Named moves come first, each a turn or a mirror and shown by rows before and after it. Which of them, in which order, take the first row of each pair that follows to the second? Write the first one first, as in the answered first pair.
Q_15:
[157 108 -388 90 105 370 216 -33 186 -112 12 178 73 102 -52 72 -197 -366 -34 -43 -266 16] |-> [141 -22 55 192 -151 93 330 -243 299 -195 111 -51 246 176 -144 192 62 -293 -130 -163 -187 -193]
[62 33 -164 93 -41 162 126 21 145 -166 -49 125 119 54 -154 96 -27 -124 -46 -68 -39 -25] |-> [49 27 -97 108 -70 111 125 -10 147 -177 -36 94 141 92 -176 108 15 -108 -49 -67 -23 -61]
[-25 27 267 -46 140 -200 -52 -380 38 372 96 -61 -199 -139 32 66 30 298 58 -141 85 -44] |-> [-15 104 1 -101 276 -13 -134 -266 -32 403 30 98 -297 -183 89 -9 -138 272 97 -70 29 81]
Q_649:
[80 136 -293 31 -71 228 113 136 -45 -126 -48 108 19 55 -65 4 -1 14 169 79 127 41] |-> [132 207 -288 -21 22 290 49 5 -7 51 7 103 -60 11 -13 39 -108 23 144 61 30 48]
[-55 34 66 6 51 64 -132 3 -93 47 0 8 -64 -34 129 -113 -74 -24 -7 7 -34 32] |-> [-109 -29 59 47 -41 14 -81 79 -128 -112 -54 -9 10 13 108 -151 1 -29 20 24 39 30]
[-6 -39 1 80 75 76 -52 -30 0 -56 19 17 -18 55 54 -12 -89 -110 -53 32 -85 -44] |-> [-34 -52 2 104 44 46 -31 24 -15 -132 -2 -15 34 85 33 -26 -41 -134 -26 54 -63 -41]
[-68 -12 -112 42 22 68 -199 341 -192 -67 -61 -33 -33 100 211 -254 -135 76 36 254 212 150] |-> [-19 49 -102 5 113 138 -278 204 -139 98 -28 -25 -141 34 254 -210 -246 97 -17 234 97 136]
Q_413:
[-44 20 197 -32 -161 -71 -37 -218 -93 240 196 20 6 -56 38 73 14 158 29 -12 -117 -17] |-> [-30 56 96 -31 -46 32 -151 -196 -121 269 180 54 -67 -68 110 67 -104 86 -1 6 -190 33]
[-37 -97 -16 103 56 -5 -69 314 -192 -179 -96 -41 97 29 219 57 110 -63 104 157 59 -22] |-> [2 -122 133 71 -97 -179 102 178 -70 -125 -38 -92 158 8 43 156 268 80 138 91 155 -109]
[-31 -45 167 14 23 -151 -13 19 -120 78 -2 -114 -21 -45 157 -3 119 79 65 31 87 6] |-> [2 -4 181 -10 17 -131 25 -91 -42 158 29 -88 -29 -54 85 48 110 103 53 -25 43 -17]
Q_573:
[-120 45 206 25 94 37 -221 59 -101 -4 -30 -79 23 17 264 -162 79 -210 -213 117 -23 -60] |-> [-100 24 282 34 26 -17 -157 -25 -40 -35 -8 -120 62 45 209 -104 113 -223 -244 61 -24 -116]
[-5 27 30 -8 167 197 -283 96 -127 35 6 16 -103 -34 193 -161 -161 -44 -71 146 -187 48] |-> [-43 -29 103 82 100 147 -285 135 -127 -109 -7 -62 -23 18 207 -152 -75 -108 -104 138 -157 -13]
[-68 -93 124 -24 -131 -239 128 -1 -7 7 15 -6 79 -36 -136 33 195 204 20 -21 168 -46] |-> [-51 -61 104 -70 -108 -223 127 -43 18 104 56 39 36 -69 -182 38 172 235 54 -48 162 -21]
[64 105 -313 -104 304 61 1 27 76 188 9 241 -134 -85 14 -58 -206 21 24 97 -139 125] |-> [4 58 -317 -33 306 58 -84 196 -46 -1 -36 188 -73 9 120 -158 -176 -60 17 181 -82 135]
Pairs:
(two moves a pair)
[72 81 -347 -105 130 86 34 58 -128 61 62 66 -15 7 -49 -31 -134 -32 -29 42 -98 179] |-> [2 -7 -295 -49 -34 -69 151 173 -168 -135 37 20 128 38 -133 -65 59 20 32 64 62 132] : Q_649, Q_413
[-28 -25 56 209 -45 -37 -84 -2 -159 -132 128 -112 -24 182 117 -84 25 -150 -106 -53 -55 -192] |-> [22 20 76 171 -22 -10 -90 -124 -97 -5 162 -106 -82 143 95 -30 -36 -127 -140 -106 -114 -200] : Q_649, Q_573
[-76 49 274 59 -70 -143 24 62 61 -243 -68 -45 -53 15 176 21 81 72 -48 130 146 35] |-> [-15 171 -27 -51 116 66 -10 112 45 -119 -124 131 -178 -42 202 -35 -133 45 0 169 76 174] : Q_573, Q_15
[11 -139 60 -177 -281 -183 263 113 -8 163 -64 -183 96 -175 -6 273 41 243 80 -85 61 -121] |-> [11 -72 -98 -265 -165 -94 196 163 -86 303 -86 -65 -25 -267 61 221 -70 267 154 -53 56 -11] : Q_573, Q_573
[72 69 -38 -18 219 90 -173 37 -96 -47 49 42 26 -20 51 -59 -39 -64 -46 132 -150 122] |-> [57 66 41 -37 211 9 -185 29 -139 1 60 2 1 -33 93 -63 4 -4 -35 132 -119 106] : Q_413, Q_649
[25 57 146 20 -35 -35 21 -183 172 86 45 51 86 -122 -21 98 26 232 -30 -177 40 -200] |-> [12 123 -39 -57 95 56 -71 -81 68 196 -13 165 -25 -217 82 1 -124 251 58 -97 57 -49] : Q_573, Q_573
[106 129 220 -124 51 -18 -155 -117 -64 0 74 -157 33 246 126 -9 18 105 -103 -127 -15 -161] |-> [142 173 165 -188 108 26 -142 -159 -61 97 92 -96 -15 191 101 -5 -8 155 -66 -134 -44 -137] : Q_573, Q_573
[-38 -44 -117 45 -226 -115 337 66 184 -95 -74 82 141 76 -204 20 160 12 89 -80 19 -17] |-> [18 31 -303 -44 -92 -2 295 67 178 45 -108 210 30 22 -206 -14 39 24 139 -79 -6 57] : Q_573, Q_15
[-12 72 -197 -72 50 84 64 -2 16 29 -94 124 -4 -69 -29 -133 -86 45 30 17 -10 34] |-> [-28 -4 21 -2 -148 -96 148 -71 34 -75 -42 5 122 -17 -105 -76 107 92 -7 -31 79 -102] : Q_649, Q_15
[25 20 -61 54 51 56 141 -318 320 33 -85 47 171 -61 -120 175 -34 -59 -42 13 -48 6] |-> [33 -2 -133 47 14 32 174 -247 308 -15 -115 87 200 -85 -173 157 -18 -25 26 -1 -5 30] : Q_649, Q_573
[-39 -157 320 55 -99 -70 -41 34 -7 -39 -11 -119 77 50 118 -73 126 20 -126 -97 14 -112] |-> [-70 -117 10 46 45 142 -144 233 -92 -91 -97 9 29 60 220 -185 -32 -99 -85 3 -6 15] : Q_15, Q_573
[45 26 -267 -41 53 148 93 128 6 37 -53 173 -43 -34 -115 -20 -69 46 119 40 23 112] |-> [78 3 149 -45 -39 -8 93 -210 132 202 89 -25 -57 -25 -151 140 7 125 10 -86 -57 -55] : Q_15, Q_649
[-33 -11 -78 76 52 94 42 2 -25 -108 -59 -24 46 88 25 -49 -20 -143 -17 53 -80 -20] |-> [-65 -52 -47 87 28 53 33 22 -88 -123 -62 -52 49 80 58 -75 23 -133 -10 63 -16 -15] : Q_649, Q_413
[-7 1 -148 -67 1 2 88 192 -96 -4 -94 54 1 -50 24 -71 3 65 82 67 138 80] |-> [76 30 77 -75 51 -3 22 -109 -19 230 10 -29 -98 -97 38 26 -36 132 -19 -28 7 -4] : Q_15, Q_649
[91 78 -10 -163 14 141 49 -267 161 235 35 -40 31 23 -165 114 55 -24 -43 -142 -4 -8] |-> [31 121 -222 -187 167 239 -101 -51 -16 227 -41 46 -57 -15 0 -36 -46 -40 31 -42 21 122] : Q_573, Q_573
[75 -91 60 -41 22 -89 12 -129 61 114 9 -20 -14 -18 44 92 -17 21 -76 -102 -103 -94] |-> [55 -71 -206 -49 83 4 9 124 -37 7 -95 92 -24 -23 78 2 -65 -26 21 -19 -28 29] : Q_649, Q_15
[-15 -84 138 162 -33 -25 -12 -132 111 -130 11 -209 75 30 69 96 3 -120 -160 -68 -166 -73] |-> [56 34 -178 44 138 158 -60 -111 114 49 -33 -36 -61 -65 85 64 -189 -102 -80 -30 -229 68] : Q_573, Q_15
[-45 -48 279 -47 -181 -176 67 -187 36 93 119 -63 19 -37 -16 -19 155 164 43 -99 61 -31] |-> [-17 44 106 -146 -35 -60 10 -152 -15 281 95 66 -105 -138 43 -56 11 223 128 -76 54 80] : Q_573, Q_573
[-53 -63 36 -23 -126 -89 49 127 -80 -44 -30 49 88 30 -54 -61 168 -11 115 107 201 71] |-> [41 55 -47 -130 93 95 -102 -48 -38 254 5 123 -118 -70 14 -21 -34 20 77 95 26 129] : Q_15, Q_649
[32 -12 16 80 -110 -46 48 -33 64 -166 6 -34 67 54 -118 35 20 -62 3 -30 -5 -91] |-> [65 86 -158 20 15 109 -23 14 28 -77 -40 60 -53 10 -90 6 -135 -110 33 36 -74 6] : Q_15, Q_649
[135 88 20 -27 -86 -9 148 -190 203 91 99 5 46 40 -96 124 16 34 -42 -82 -91 -58] |-> [85 131 -243 -6 98 164 -26 85 -6 16 -11 98 -42 41 115 -39 -149 -79 4 53 -99 79] : Q_15, Q_413
[-84 -103 62 -20 5 -160 -119 103 -53 23 -5 -96 -25 -98 58 -28 56 34 39 -87 201 -55] |-> [-69 -111 124 -22 -21 -168 -59 31 -2 41 22 -107 -1 -113 6 33 76 65 11 -127 188 -96] : Q_573, Q_573
[-16 11 34 60 49 -65 -61 78 -102 -43 11 -34 -81 165 -27 -61 -10 -85 30 0 44 8] |-> [38 38 97 30 54 -75 -58 -44 -74 108 63 -28 -142 103 -50 -31 -55 -49 15 -50 5 -1] : Q_413, Q_649
[-197 -105 172 106 -199 -248 -66 219 -108 -222 -17 -152 147 80 86 -78 239 -56 -35 47 156 -14] |-> [31 4 251 -5 -197 -142 109 -270 242 132 130 -101 55 -19 -178 187 148 14 -119 -145 -48 -140] : Q_573, Q_413
[-59 73 97 35 -279 -130 42 87 158 -174 -49 80 283 12 -21 -50 63 -105 -19 -250 209 -203] |-> [-75 125 -158 -22 -182 -19 24 271 75 -160 -132 232 213 -56 17 -139 -21 -110 95 -181 238 -52] : Q_15, Q_413
[-14 19 156 98 -116 -85 -25 64 30 -43 -31 -9 38 -77 -37 10 73 81 37 -70 54 67] |-> [-29 26 3 106 -30 11 -67 165 -22 -80 -69 61 17 -69 34 -44 -11 29 59 -11 36 130] : Q_15, Q_573
[-126 37 28 -1 104 0 -119 146 -126 -1 -42 -24 -17 -43 141 -96 -48 10 67 70 43 117] |-> [-101 37 214 12 82 -67 -125 -32 -46 96 39 -103 -30 -43 129 -36 -22 51 -11 0 -12 26] : Q_15, Q_649
[-23 70 -194 159 27 73 180 129 130 -317 -96 88 13 103 -73 3 -42 -268 -35 87 -117 49] |-> [17 64 146 181 -47 -27 151 -203 237 -131 37 -66 -20 102 -98 138 0 -183 -171 -17 -196 -101] : Q_649, Q_15
[-54 -208 -83 -30 224 47 86 56 60 199 -49 4 -112 -196 34 -39 -172 19 -87 -8 -200 162] |-> [-132 -270 -73 16 170 -29 61 244 -58 34 -88 -22 -39 -147 93 -126 -94 8 -58 42 -86 187] : Q_413, Q_649
[25 -48 50 56 -152 -97 85 87 -61 -302 -47 -13 109 85 -61 -11 101 -65 5 12 3 -104] |-> [146 76 107 -46 -22 14 14 -243 68 61 69 20 -92 -8 -43 111 -51 18 -70 -88 -195 -131] : Q_573, Q_649
[-127 1 87 -50 -7 -134 -22 98 -103 189 -34 9 -168 -90 29 -39 70 191 147 -75 127 143] |-> [-98 8 129 -48 -62 -139 22 53 -58 210 -5 -4 -175 -104 7 1 93 203 151 -97 137 117] : Q_573, Q_413
[65 -96 110 -1 -169 -116 170 -70 100 15 58 -96 60 -115 -145 23 171 93 99 -24 157 -68] |-> [147 40 -121 -3 129 233 -23 -114 81 185 74 -17 -119 -116 25 25 -164 -72 -17 6 -107 -13] : Q_413, Q_413
[40 75 -70 -112 -95 57 63 -94 25 82 19 96 -41 -15 -188 -5 -13 107 159 -28 -74 56] |-> [15 38 139 -64 -166 -21 58 -166 68 38 66 -12 16 19 -168 17 83 106 69 -64 -69 -33] : Q_413, Q_15
[121 66 30 -88 83 190 150 -222 119 242 41 56 -86 -54 -45 195 -163 58 48 -105 -211 -5] |-> [115 -19 -33 -28 -118 92 391 -54 176 -60 -22 54 144 53 -229 194 20 20 89 -120 -55 -24] : Q_649, Q_413
[124 -128 270 -33 -83 -26 197 -202 168 -78 123 -7 -57 -153 -237 164 134 76 -153 -81 18 -22] |-> [73 -213 92 55 -113 25 232 62 111 -387 22 14 75 -30 -234 64 175 -73 -122 -10 83 -10] : Q_413, Q_649
[36 -17 4 55 71 47 51 -5 -64 0 123 -303 -115 123 -15 34 82 17 -91 -74 -54 -33] |-> [-3 -26 -78 49 98 81 -3 138 -141 -52 88 -279 -103 124 38 -44 63 8 -46 -14 -16 30] : Q_15, Q_413
[-9 10 -77 -6 38 -4 -45 125 -55 27 21 33 -55 -80 45 -7 -41 91 51 7 64 56] |-> [-26 -37 69 60 -73 -83 -23 118 -33 -56 26 -39 15 -47 29 -4 47 71 27 13 113 -17] : Q_573, Q_15
[113 -7 -218 -95 -34 297 -13 93 113 83 83 24 -67 -196 59 -27 -134 -160 88 146 -41 133] |-> [23 -99 -165 -47 -244 117 122 227 92 -129 38 -19 88 -130 -56 -53 51 -122 151 167 123 107] : Q_649, Q_413
[-12 79 -55 31 144 176 -135 -19 -13 60 7 -44 -24 62 105 -64 -152 -154 -86 44 -179 40] |-> [-129 -82 123 63 -89 -138 -19 104 -74 -131 -4 -137 161 79 27 -111 139 -41 -8 49 70 2] : Q_413, Q_413
[-73 -54 -33 -31 -148 -150 162 106 -28 -84 -55 -8 79 -61 -110 -13 165 136 146 -5 235 49] |-> [50 45 -124 -140 -43 0 166 -60 79 166 -10 88 -51 -161 -162 47 25 170 161 -52 112 80] : Q_413, Q_573
[4 -7 -84 -135 7 114 76 -68 22 68 -57 1 -106 -5 -93 28 -10 -17 81 5 -27 45] |-> [-11 -6 -9 -132 -14 73 89 -118 41 87 -19 -56 -83 -15 -109 48 17 24 90 -11 -9 25] : Q_15, Q_573
[-50 -122 146 -82 -105 -257 30 -107 4 52 -11 -127 13 -28 -52 170 70 146 28 47 33 2] |-> [-5 -42 26 -152 -29 -166 -23 -112 -19 199 -39 -43 -102 -86 -36 151 -11 196 91 74 15 98] : Q_573, Q_573
[40 99 242 7 -59 -26 -210 -238 106 -127 238 -13 36 120 49 -114 -219 -18 -181 -195 8 -69] |-> [37 124 162 -11 32 48 -300 -184 36 -112 204 31 -30 101 126 -174 -298 -45 -184 -144 -24 -11] : Q_573, Q_413
[36 105 -326 -65 34 118 147 34 184 67 104 144 -36 134 -247 33 -105 62 8 -82 -67 25] |-> [-45 67 -379 34 72 139 15 254 45 -135 50 103 -6 221 -85 -81 -128 -55 -14 10 -25 36] : Q_413, Q_573
[-14 42 240 -41 -7 -33 -11 -60 55 179 58 -76 54 -71 31 80 -44 24 -119 -176 -145 -61] |-> [-91 57 25 -23 108 74 -148 214 -115 78 -33 -2 4 -68 176 -71 -115 -35 -62 -62 -77 87] : Q_15, Q_413
[2 -24 -76 12 112 112 -3 -45 56 -230 -42 65 40 279 13 88 -204 -271 -163 -34 -118 -110] |-> [27 -4 64 1 32 63 60 -174 155 -171 9 34 58 245 -59 152 -157 -222 -188 -96 -132 -187] : Q_15, Q_573
[-75 3 250 -81 -67 -93 109 -126 23 61 44 -67 -2 33 -25 6 118 200 4 -8 -38 -38] |-> [-12 86 72 -82 152 140 -53 -103 -15 121 15 9 -135 40 130 -29 -107 74 -57 44 -183 43] : Q_413, Q_413
[139 60 -315 -46 15 239 54 66 205 73 40 201 40 0 -55 136 -157 137 152 26 -160 98] |-> [149 2 -57 -65 -116 49 142 -114 297 154 104 89 83 -25 -146 240 -8 265 123 -81 -132 -17] : Q_15, Q_573
[-11 -91 -190 -158 -68 151 -55 95 -97 -130 52 -27 4 101 6 -86 42 -218 57 -44 70 128] |-> [69 -25 -112 -178 -1 217 -139 -102 -29 44 123 -39 -83 54 45 -11 -49 -224 -31 -96 -63 81] : Q_573, Q_649
[-231 -201 257 146 11 -152 -15 12 -46 -130 63 -108 74 104 113 64 251 -76 -157 -26 -19 137] |-> [-263 -206 49 80 35 -136 8 225 -139 -162 -3 -2 81 57 96 -21 255 -17 -16 63 98 274] : Q_15, Q_413
[20 -63 442 65 59 -51 -215 -464 23 220 47 -337 -55 65 173 186 -88 -194 -277 -170 -247 -49] |-> [41 42 234 -65 190 88 -286 -430 -24 421 7 -192 -205 -66 230 135 -238 -117 -159 -125 -257 84] : Q_573, Q_573
[-32 18 173 211 61 166 6 -175 -50 -36 43 -115 25 45 222 -37 -29 -77 -145 -33 -158 -108] |-> [-17 -21 213 220 -75 76 138 -181 23 -113 70 -131 121 55 93 10 74 -54 -130 -92 -94 -145] : Q_649, Q_573
[83 -13 -133 -1 56 91 159 -61 208 -41 2 45 47 76 -161 114 -30 -80 -50 -61 -23 -61] |-> [66 -24 -179 -25 46 65 173 10 176 -81 -25 74 90 75 -183 84 -16 -88 1 -43 21 -34] : Q_573, Q_649
[-46 62 29 -82 180 96 -99 -103 31 86 55 -23 -14 -143 191 200 -221 28 -71 -29 -81 -53] |-> [-136 -101 153 21 -67 -114 48 24 17 -225 2 -110 203 -30 86 171 36 30 -43 -19 106 -128] : Q_15, Q_649
